In the rows, 128 means zero.
A state moves one step at a time under one of 8 hidden systems, and each row is a state written as 22 numbers. Each run below is a few steps of one system.
run 1, z_278, 11 rows:
[[130 137  64 121 121 151 204 155  52  83 116 166 172  99 149 137 136 116
  111 127  96 143]
 [127 165 163 146 151 118 140 114  79 138 186  46 183  90 104 155 123 158
   85 101 126 143]
 [172 144 156 130  99 108  44 122 206 148 135  88 153 144  93 109 131 182
  163 143 127 141]
 [118 108 108 143  79 108 132 154 212 124 114 190 115 137 145  77  80  77
  140 167 160 125]
 [122 110 157 139 135 135 230 168 100 103 106 146  80  88 177 169 135  87
  140 146 118 151]
 [144 159 109 122 131 137 155 153  46 106  95  95 183 130 107 165 145 188
  103 110  65 158]
 [116 170 119 170 132  82  65 129 152 151 181  63 201 132  88 132 106 144
   88 119 155 118]
 [156 139 156 126 111  94  74 128 239 130 140 123  96 106 151 109 144 102
  193 174 162 151]
 [138 132 120 101  80 148 191 147 148  99  64 210 106 122 159  96  89  78
  137 151 110 175]
 [110 131 167 176 149 130 224 164  57 124 111 122 145 113 133 186 119 115
   63 102  96 145]
 [161 160 123 158 152  87  78 153 104 134 147  53 184 147 101 173 186 199
  119 134  70 140]]
run 2, z_720, 11 rows:
[[130  51  96 116 137 109 176 185 103  88 125 146 119 108 132 116 130 162
   88 130 154 114]
 [ 76 126 141 106 125 118 154 146  61  73 117  75 129 111 101 120 123 178
  139 117 134 102]
 [103 134 106 109 143 154 114 133 126 151 101  63 140 133 120 163  72 168
  155  95 169 123]
 [128 112 110 104 148 118  83 137 183 101  79 132 132 122 140 125 125 146
  129 100 201 150]
 [ 86 114 116  97 169  97 121 139 126  98 102 113 100 158 170  85 144 133
  103 136 128 171]
 [107 129 133 108 161 111 145 150  84 138  93 121  90 152 115 170 106 118
   70 110 118 126]
 [ 85 170 136 145 140 111  84 124 115 104  91 123 126 144  96 166 143 113
  134 102 146  89]
 [106 161  77 116 164 136  82 101 141 149 138 109 118 143 160 141 133  90
  157 130 148 129]
 [159 134 122  77 150 132 108  95 135 132 114 177  93 119 138 127 139  90
   99 113 146 149]
 [ 96 135 172 134 141 127 122  88 112 119 115 153 114 163 132  93 157 110
  100 116  95 133]
 [117 118 125 164 157 141 129 113 105 179 151 128 116 163 129 163 131 105
  102 116 108  93]]
run 3, z_468:
[[107 108 121 117  88 119 140 147 150 136 150 128  61 131 128 113 104 105
  200 189 126  73]
 [128 104 161 129  81 187 202 130 109  99  84 176 115 104 130 128 112 128
  178 115 122 114]
 [152  99 129 148 136 176 165 124  94 117 115 111 198 120 144 124 151 204
  122  87 106 169]
 [152 107  88 115 144  95  84 151 146 141 181  61 169 119 113 113 117 194
   99 131 157 138]
 [ 92 136 147 109 105  72  85 141 180 109 151  89  84 116 108 103 105 118
  173 167 177  92]
 [ 81 128 152 125 101 145 176 147 147  93  55 156  77 138 161 118 106  95
  193 147 123 137]
 [142 117 122 127 135 168 187 146  86  86  56 164 169 109 144 153 138 153
   99  81 121 174]
 [145 154 105 125 170 111  86 120  97 119 154  66 203 117 115 141 158 185
   78  93 133 160]
 [115 163 102 102 139  69  47 130 182 161 169  68 107 140 115 121  94 112
  130 163 164 125]
 [ 95 146 169 120  95 104 130 130 183 106  90 178  58 126 128 115 106  48
  164 155 154 109]
 [115 131 158 150 131 164 202 128  87  91  56 190 125 139 167 138 156 100
  122 109  74 165]]
run 4, z_402:
[[160 166 164 163 133 119 162 127 146 190 169 134  88 112 157 185 125  42
  130 172  86 146]
 [203 157 140 139  81 162 132 116 124 123  96 207 134 129 112 155 183 113
  170 142  57 123]
 [151 149 127 131  89 152 189  92  83 147 194 162 166 116 133  75 108  93
   90 149  62 151]
 [199 111 203 144 107 138 170 134 123 185 177  97  99  98 109 174 132 151
  146 158  75 126]
 [158 145 134 154  36 125 109 136 151 129 134 161 151 155  79  92 127 145
  179 180  59  90]
 [136 114 135 142  71 137 219 151 148 146 171 155 117  90 155  93  62  77
  137 180 118 143]
 [196 103 183 126  74 163 193 160 117 106  91 136 130  80 106 160 130 186
  178 133  97 141]
 [138 146 115 136  47 128 147 144 122 119 151 113 219 133  87  59  75 180
  114 150  77 145]
 [162 119 180 151  94  86 174 180 189 159 181  74 121  74 128 138  69 127
  131 179 147 158]
 [167 156 156 125  49 103 124 184 179  74  56 142 133 113  97 133 131 160
  200 168 101 146]
 [124 166 107 123  66 114 200 166 135 102 110 149 186 106 137  80  44  98
   87 151 111 195]]
run 5, z_468, 11 rows:
[[102 115 150 133  79 138 182 135 147  88 122 152 135  99 142  71  98 115
  156 143 146 135]
 [141 100 172 127 137 141 183 153 108 106  94 101 129 111 154 133 140 180
  131 118 105 182]
 [145 130  90 118 122 106  95 170 119 107 103  95 175 140  93 136 124 199
  109 120 123 134]
 [ 86 168 119 146 123  88 105 147 156 116 157  69 149  98 122 136  99 113
  148 140 179 116]
 [130 153 146 101 121 121 123 133 178 111  89 131  82 112 161 133 131  95
  194 156 142 163]
 [131 145 133 109  98 135 163 135 115  82  67 183 151 129 130  98 118 119
   98 118 105 172]
 [132 152 156 155 160 109 149 141  97 128 128  86 171 117 127 160 136 147
   63  98 113 174]
 [161 162  96 123 144  78  53 152 158 150 136  91 130 145 108 167 144 140
  124 151 123 131]
 [102 181 112 132  89  95 115 130 158 118 142 153 117 118 115 116  97  51
  146 164 147 101]
 [139 151 189 136 120 152 184 113 127 127 101 160  97 106 162 147 136  74
  148 136  99 169]
 [190 129 120 128 120 144 140 135  98 131  95 166 169 149 115 135 152 161
   80 114  64 170]]
run 6, z_98, 11 rows:
[[114 119 112 106 106 124 196 137 145 125 172 127 100  98 190  69  94  83
  159 191 122 166]
 [180 125 176  79  94 153 177 142 116  71  60 165 116  72 117 141 140 155
  148 114 126 169]
 [103 146 151 182 106 122 142 153 122 109  94  89 222 151 110 106 107 193
   98 102  95 167]
 [166 116 120 164 133  91 135 186 189 177 181  59 141  96 149 167  96 139
  137 171 148 154]
 [148 151 119  93  87  72  85 156 183  61 116 151 105 101 123  90 168 118
  189 185 139 129]
 [ 69 158 142 119 100 122 202 149 119  88  78 147 128 136 163  77  73  82
  111 145 103 191]
 [188 142 162 150 138 143 182 171 127 121  71 123 157  76 134 222 129 145
  110  95 132 189]
 [151 176 109 166 121  66  62 159 153 101 135  84 219 142 102 122 169 177
  111 143  97 159]
 [128 162 132 127 108  57 136 163 184 165 189  84  97 119 153 105  75  68
  122 210 118 164]
 [170 164 174 104  85 114 141 143 173  75  61 202  77  87 135 146 160  73
  183 158 122 155]
 [106 166 131 172 109 137 182 145 101  80  63 169 209 155 152  96 131 121
   83 109  62 201]]
run 7, z_530 (11 x 22):
[[195 113 119 156 140 104 126 138 149 130 183 171 149  62 118 171 162  90
   77 118 181 110]
 [142 161 182 137  91 108 147 112 107  89 155 130 126 118 131  87 196 128
  171 181  44 145]
 [174 120 106 118  99 140 172 154 121 210 161 117 127 139 113 147  40 125
   88 156  88 138]
 [159 126 189 198  93 112 132 143 159 100 139 156 169  70  79 164 153 127
  128 109 167  87]
 [132 122 127 174 112 124 166 150 144 127 150 107 155 148 186  83 156 145
  168 186  51 182]
 [200 118 107  88 115 106 161 171 125 152 165 115 139  68 105 163  70 135
   66 138 155 150]
 [120 167 221 177  69  97 137 144 142  67  99 127 158 105  79 126 154 144
  156 135 105 120]
 [134 118  92 167 123 128 177 185 153 180 124  94 149 168 180 135  79 135
  129 173  73 185]
 [193 139 123 127 120  87 132 178 149  92 134 138 163  42  95 187 128 124
   86 115 195 136]
 [107 190 187 158  87  95 151 142 131  75  99 113 154 133 138  97 159 126
  164 169  50 181]
 [174 135  92 126 131 116 166 187 143 200 120 104 132 136 142 189  45 116
   75 148 109 183]]
run 8, z_58 (11 x 22):
[[116 164 127 136  95 108 168 157 140  92 129 122 148  76 134 130  99  95
  147 151 151 145]
 [154 173 147 138 119 143 151 126 132 116 119 102 171  94 150 143 138 138
  158 127 109 188]
 [180 141 131 123 116 109 113 140 172 144 128 123 171 122 130 114 111 148
   91 137 118 193]
 [134 143 171 159 113  65 109 151 182 108 131 131 133 123 129 104 146 112
  108 158 120 160]
 [129 162 127 139 109  96 148 172 146 118 100 130 113 139 151 139 125  96
  153 179  81 163]
 [154 179 119 133  94 117 166 153 136 119 124 147 158  88 126 149  91  82
  116 145 122 161]
 [169 183 157 161 114 122 128 116 145 125 151 120 183  91 133 142 156 113
  130 136 104 172]
 [191 148 127 129 108 107 101 135 181 160 143 125 147 137 138 113 129 131
  123 168  86 185]
 [152 145 157 145  82  80 128 153 192 116 132 170 124 117 125  98 122  86
  117 173 120 150]
 [142 164 151 168  90 113 176 156 138 110 120 148 136 116 148 136 142  90
  158 178  68 158]
 [195 163 110 139  84 122 172 164 134 142 147 135 169  88 124 155 102 112
  122 163  93 167]]
run 9, z_278 (11 x 22):
[[144 127 111 137 136 148 142 143 119 101  75 146 185 128 136 140 135 157
  100  90 129 167]
 [112 122 137 148 161  80 115 141 132 131 161  88 149 134 135 111 132 139
   62 126 138 153]
 [152 145 141  93 122  82  82 148 166 133 122 102  84 131 114 139 131 131
  150 167 125 137]
 [ 97 161 109 125  95 127 130 137 147  98  75 171 125 139 124 120 101  84
  149 134 133 124]
 [110 143 140 166 164 149 177 123 109 135 118 128 134 117 173 171 136  87
  117 107 125 158]
 [182 144 129 121 149 120 106 125 106 129 129 121 160 125 116 149 174 162
   92 117  93 168]
 [119 155 136 136 107  79  80 120 150 135 164 120 147 147  91  89 111 116
   88 146 122 116]
 [130 144 159 141 110 120 125 130 178 151 131 133  76 125 139 148 119  79
  181 167 131 118]
 [152 138 107 131 101 162 169 136 112 105  80 191 140 122 144 139 139 108
  153 128  98 142]
 [121 137 132 167 145 133 174 126  75 132 163 116 177 113 132 139 129 123
   70 108 106 140]
 [175 141 158 133 131 100  88 129 140 154 173  74 140 121 100 144 156 171
  131 144 107 134]]
run 10, z_58 (11 x 22):
[[145  90 178 136 122 158 107  95 140 146 140 102 145 143 112  94 142 201
  147 107 115 126]
 [119  52 116 139 125 113 120 166 165 132 115 133 110 169 130  96 114 173
  124 143 137 109]
 [ 76  97 116 130 125 102 164 168 110  71 117 134 103 109 134 118 133 123
  142 140 158  90]
 [100 144 119 105 135 153 173 137  70 106 116  80 132 102 136 152 114 151
  162 117 126 135]
 [139 131 121 109 137 151 113 118 128 139 124  87 171 109 111 141  91 170
  113  84 170 148]
 [109 110 147 141 158 112  76 111 165 116 120 108 144 146 139  97 159 159
  119 103 160 144]
 [ 97 100 119 106 159 104 123 149 137 121  91 127  78 170 159 110 132 127
  116 140 125 147]
 [ 93 140 131 114 136 115 159 148  93 102  89 146 103 121 116 154 103  96
   96 112 147 116]
 [104 171 122 148 153 144 130 114  80 131 124  96 159 126 123 175 135 124
  123  96 122 122]
 [150 138  93 108 163 139  76 108 141 171 143 103 139 140 130 148 122 134
  114 108 151 140]
 [118 123 142 108 145 118  76  89 160 123 122 158 100 145 130  96 150 105
  115 118 158 121]]
run 11, z_530, 11 rows:
[[121 173 147 150 149 125 101 112 115 133 140  72 158 131 131 151 162 146
  153 122 102 147]
 [158 144  96 103 118 105  78 136 184 164 135 119 120 148 123 121  97 123
  129 156 129 147]
 [124 120 169 130 111 105 146 135 163 100 110 177  92 103 128 118 121  79
  117 135 164 123]
 [131 106 138 139 136 154 182 142  85 117  91 152 115 143 156 142 158 134
  132 125  76 144]
 [144 150  78 133 141 128 119 134  83 141 150 115 183 128 103 155 125 139
   77 108 116 121]
 [114 183 159 153 125  97  81 109 153 131 165  86 138 114 111 136 144 110
  158 144 136 116]
 [160 117 128 111 105 134 124 138 188 159 118 143  87 143 152 117 107 112
  172 170 114 152]
 [151  96 138 125 110 137 174 139 126 105 107 201 128 100 125 120 116 104
   78 109 153 132]
 [111 133 165 166 148 131 168 125  66 107 130 110 152 131 132 141 175 147
  110 113  76 135]
 [154 150  77 130 133 112  91 148 119 173 165  76 158 148 107 156 115 157
  124 148 100 120]
 [129 156 142 135  89  94  98 132 192 118 152 130 127  95 108 119 106  89
  159 154 178 108]]
run 12, z_720, 11 rows:
[[138  96 145 134 126 164 185  90  71 102 172 150 177  95 139  74 159 152
   90 102 108 140]
 [145  81 173 147 132 147 131 110  97 170 181  76 143 130  89 129 126 201
  106 105 116  96]
 [134  69 111 132  94 131  92 148 167 142 142 122 121 140  86 114 101 179
  167 136 165  59]
 [ 92  74  86 107 111 141 164 146 148  90 130 141 110 106 168  75 104 128
  176 148 179 113]
 [118  89 128  95 148 170 203 135  73  90  93 126 131  95 161 124 125 163
  116  94 140 165]
 [108 124 146 137 149 130 113 128  92 113 102  81 182 139  93 136 125 200
   79  70 137 134]
 [100 110 116 133 157  90  62 149 166 149 144  59 118 152 108 140 113 167
  128 125 177 100]
 [118 100  79  67 133 108 101 158 162 110  89 143  57 137 143 122 114 117
  163 156 174 115]
 [ 70 141 118  90 138 139 170 125  95  76  65 160 108 131 163  98 110  92
  117 110 138 158]
 [ 97 152 154 149 191 147 143 107  75 129  99 100 149 138 141 178 148 129
   78  66 121 156]
 [138 149 113 134 166  99  31 115 130 152 132 101 141 164  85 169 165 152
   99  99 139  97]]
run 13, z_260:
[[158  87 114  93 141 159 150 153 122 131 110  99 113  90 125 174 106 176
  154 105 175 124]
 [102 132 120 106 107 129  94 131 149  76  82 113 166 129 111  86 116 181
  155 103 164 135]
 [ 82 110 123 111 163 114 131 148 152 142 115  68  94 143 168 120  88 137
  137 137 158 160]
 [141 111 126 100 143 114 102 162 138  99  57 150  85 133 114 171 146 142
  133 113 158 119]
 [ 62 175 105 107 131 113 124 128 102  76  88 121 143 142 139  98 119 112
  129 124 127 145]
 [124 146 121 107 184 123 125 130 113 161 126  88 101 119 145 188 110 107
  100 107 154 151]
 [144 156 127 112 135 112  53 107 146 108  89 157 134 147  99 135 170 129
  115 105 135 124]
 [ 77 155 123 121 148 104 124 105 124 137 147 121 111 159 161  82 117  80
  100 145 110 151]
 [158 115 153 126 161 126 134 127 107 153 115 155  80 130 119 189 152 101
   87 114 122 114]
 [114 171 115 138 109 131 101 102  91  99 119 162 170 152  98 106 159 120
  119 118  91 106]
 [111 136 115 138 158 128 138 104 109 178 199  94 124 126 151 130 110  92
  102 136 127 123]]
run 14, z_98:
[[113 133 146 171 136 121 174 133 123 136 147 151 126 115 150 144 122  70
   95 130 127 128]
 [169 146 123 127 142 141 125 124 103 121 120 135 129 118 137 168 188 137
  154 132  90 142]
 [141 154 112 119 102 117 113 118 114 142 153 135 163 144  97  97 101 130
   85 139  93 133]
 [138 138 189 150 119 131 145 109 156 154 165 118 108  99 132 142 123  95
  145 139 137 128]
 [157 112 124 130 112 145 114 123 149 116  97 167 126 152 143 110 167 144
  166 142  92 140]
 [125 108 124 144 110 124 180 144 103 119 149 148 154 121 127  97 105 125
   75 131 115 132]
 [150 136 164 138 127 136 150 134 112 127 146  86 126  89 124 169 149 153
  171 136 119 129]
 [144 141  98 114  90 130  93 132 153 132 118 126 157 156 114  94 108 159
  154 147 106 136]
 [119 114 153 139 109 119 163 130 159 125 154 137 130  94 141  99  88  97
  112 135 166 140]
 [138 115 157 126 139 138 141 139 133  93  88 123 113 118 153 139 176 156
  173 126 119 154]
 [130 124  92 126 107 111 137 169 115 121 109 125 166 151 110 110  96 161
   86 134 103 142]]
run 15, z_402:
[[139 130 101  96  99 135 124 142 137 144 102 130 115 147 112 126  82 139
  146 145 115 127]
 [119 116 161 155 105 132 159 129 137 111 121 151 147 103 114 121 106 117
  111 106 159 119]
 [127 118 129 139 135 132 149 147 124 114 121  92 147 123 157 122 147 168
  156 139 107 161]
 [160 127 101 100 110 111 102 147 142 139 133 126 141 127  98 126  96 147
  101 136 139 129]
 [103 150 175 146 115 100 134 133 143  99 131 118 125 102 119 121 127 107
  134 133 149 125]
 [128 139 107 127 130 134 138 152 138 130  84 118 125 148 158 140 119 133
  156 142 105 166]
 [160 130 120 126 115 125 130 135 131 122 122 163 158 110 107 138 114 123
   77 107 146 135]
 [117 154 163 145 138 108 138 122 115 104 153  92 143 104 135 122 158 133
  132 135 115 150]
 [155 151 105 108 123 116 101 143 146 161 117 114 115 154 123 147 108 130
  135 152 103 148]
 [135 144 154 147 103 114 130 126 149 114 121 176 132 113 110 131 123  84
  106 125 144 118]
 [123 141 136 140 136 139 168 132 108 114 123 119 136 121 168 128 154 123
  152 141  91 166]]
run 16, z_260, 11 rows:
[[104 108 159 144 180 153 171  99 101 120 165 121  91  73 168 170 168  88
  150 103 174 105]
 [178 135 105  59 121 177  95  84  81 127 104 140 138 146  99 116 156 188
  141 105  83 134]
 [ 75 111 116 141 130 112 121 115 138 152 168 114 162 153 113  72  56 120
   53 107 168 114]
 [113  84 197 168 171 128 112 120 140 146 128  98  65 144 136 171 188 149
  168 120 133  87]
 [124 120  43  79 100 145 114 130  91 107 102 179 111 172 118  92 132 133
  158 154  88  88]
 [ 72 115 133 129 150 145 184 108  88 117 160 124 129  81 137 127  81  88
   86  85 199 103]
 [147 123 166 118 162 174  88  86 100 145 105  88 128 143 113 165 181 199
  168  84 109 124]
 [102 109  42 100 121 115  71 125 141 144 142 137 145 187 115  60  86 141
   98 140 136 104]
 [ 73  78 192 147 168 111 148 119 134 119 148 122  55 105 144 136 143  95
  122 112 191  84]
 [130 128 116  78 126 181 122 106  64 116  66 145  92 171 117 139 165 168
  180 118  66 107]
 [ 75 128  47 117 138 141 135 122  88 135 146 133 173 138 117 107  60 108
   60  90 176  99]]

Which system made each of these runs?
run 17 (2 x 22):
[[191 146 141 121 125  73 119 136 137 118 146 201 117 111 114 133 167  71
   46 151 104 149]
 [129 190 202 166  98 102 158 111 105 126 151 138 142 122 111 122 143  81
  101 151  54 147]]
  z_260
run 18, 2 rows:
[[ 77 171 136 158 134  86 114 155  84 114 161  45 115 127  96 175 152 141
  182 162 104  67]
 [122 170  48 124 102 163  92 123 177 174 110 142 132 149 135 155  64  80
  196 139 155 104]]
  z_402
run 19, 2 rows:
[[146 139 178 102 125 144 146 119 132 113 107  91 127  95 135 131 129 160
  158 116 132 175]
 [133 131 115 121 112 111 103 151 154 117  88 118 165 158 119  99 111 172
  114 128 116 163]]
  z_468
run 20, 2 rows:
[[106 106 170 154 151 121 145 110 138 109 120 171 117 141 160  94 161  98
   89 115 125 148]
 [147 102 133 141 154 128 164 158  82 137 114 127 108 145 134 175 159 148
  106 130  78 133]]
  z_98
run 21, 2 rows:
[[167 118 165 150 129  84  80 135 190 169 136 146  83 170 125 133 155 108
  116 167  94 134]
 [125 131 132 152  92 107 165 149 128 106 114 209 101 140 135 108 143  63
  122 170  82 113]]
  z_260
run 22:
[[ 68 136 160 185  87 138 202 135  55 119 166 104 157 132  98 118 106 134
  136 137  75  73]
 [175 126  95 167 129 165 118 137 138 186 175  65 168 111 127 194 131 173
  194 136 120 110]]
  z_278
run 23 (2 x 22):
[[137 135 141 114 121 121 127 129 174 108 134 117 141  67 129 125 100 119
  136 117 206 145]
 [136 112 148 109 141 131 127 132 145 108  91 108 114 144 165 101 161 171
  159 138 100 184]]
  z_720
run 24, 2 rows:
[[137 117 211 136 142 105 126 121 158 123 136  86 119 113 143 111 156 158
  127 130 128 175]
 [155 121 113 114  99 104 120 174 146 145  95 136 106 172 112 129 105 149
  125 169  75 136]]
  z_260
run 25:
[[133 120 121  81 126 161  47  81 179 180 119  99  98 175 123 101  99 162
  184 125 139 125]
 [ 80  70 137 152 106 131 144 125 179 109 109 194 120 142 141  61  90 100
  106 111 188 106]]
  z_468
run 26:
[[ 97 120 127 106 116 147 159 120 111 132 112 146 106 126 118 121  70 103
  111 110 155 107]
 [107 121 147 154 157 166 129 111 105 125  95 116 143 139 135 157 149 152
  138  79 135 122]]
  z_260
run 27:
[[115 100  99  95 151 164 137  93 121 161 173 116 123 115 143 105  82 122
  110 107 175 118]
 [140  78 184  96 136 146 122 108 124 111 111 131  85 109 107 130 153 169
  141  99 161 104]]
  z_278
run 28, 2 rows:
[[179 148 152 119 115 140 182 127 167  93 116 176 140  49 178 128 138  79
  138 134 153 207]
 [147 140 194 135 104 118 196 146  97 110 100 128 164 126 123 109 112 152
   59 122  59 207]]
  z_278
run 29 (2 x 22):
[[ 82 174 106 131 159 120 131 141 124 129 117  66 142 118 154 163  96 111
  138 118 157 157]
 [170 154 125  91 157 114  84 136 150 122  81 123 117 117 128 177 149 133
  123 112 150 167]]
  z_720
run 30:
[[109 140 150 129 140 115 116 128 154 148 139  74 131 123 131 128  93 135
  121 122 158 149]
 [138 114 128 121 135 109  95 144 180 124  96 138  98 138 138 137 140 126
  149 138 151 134]]
  z_98
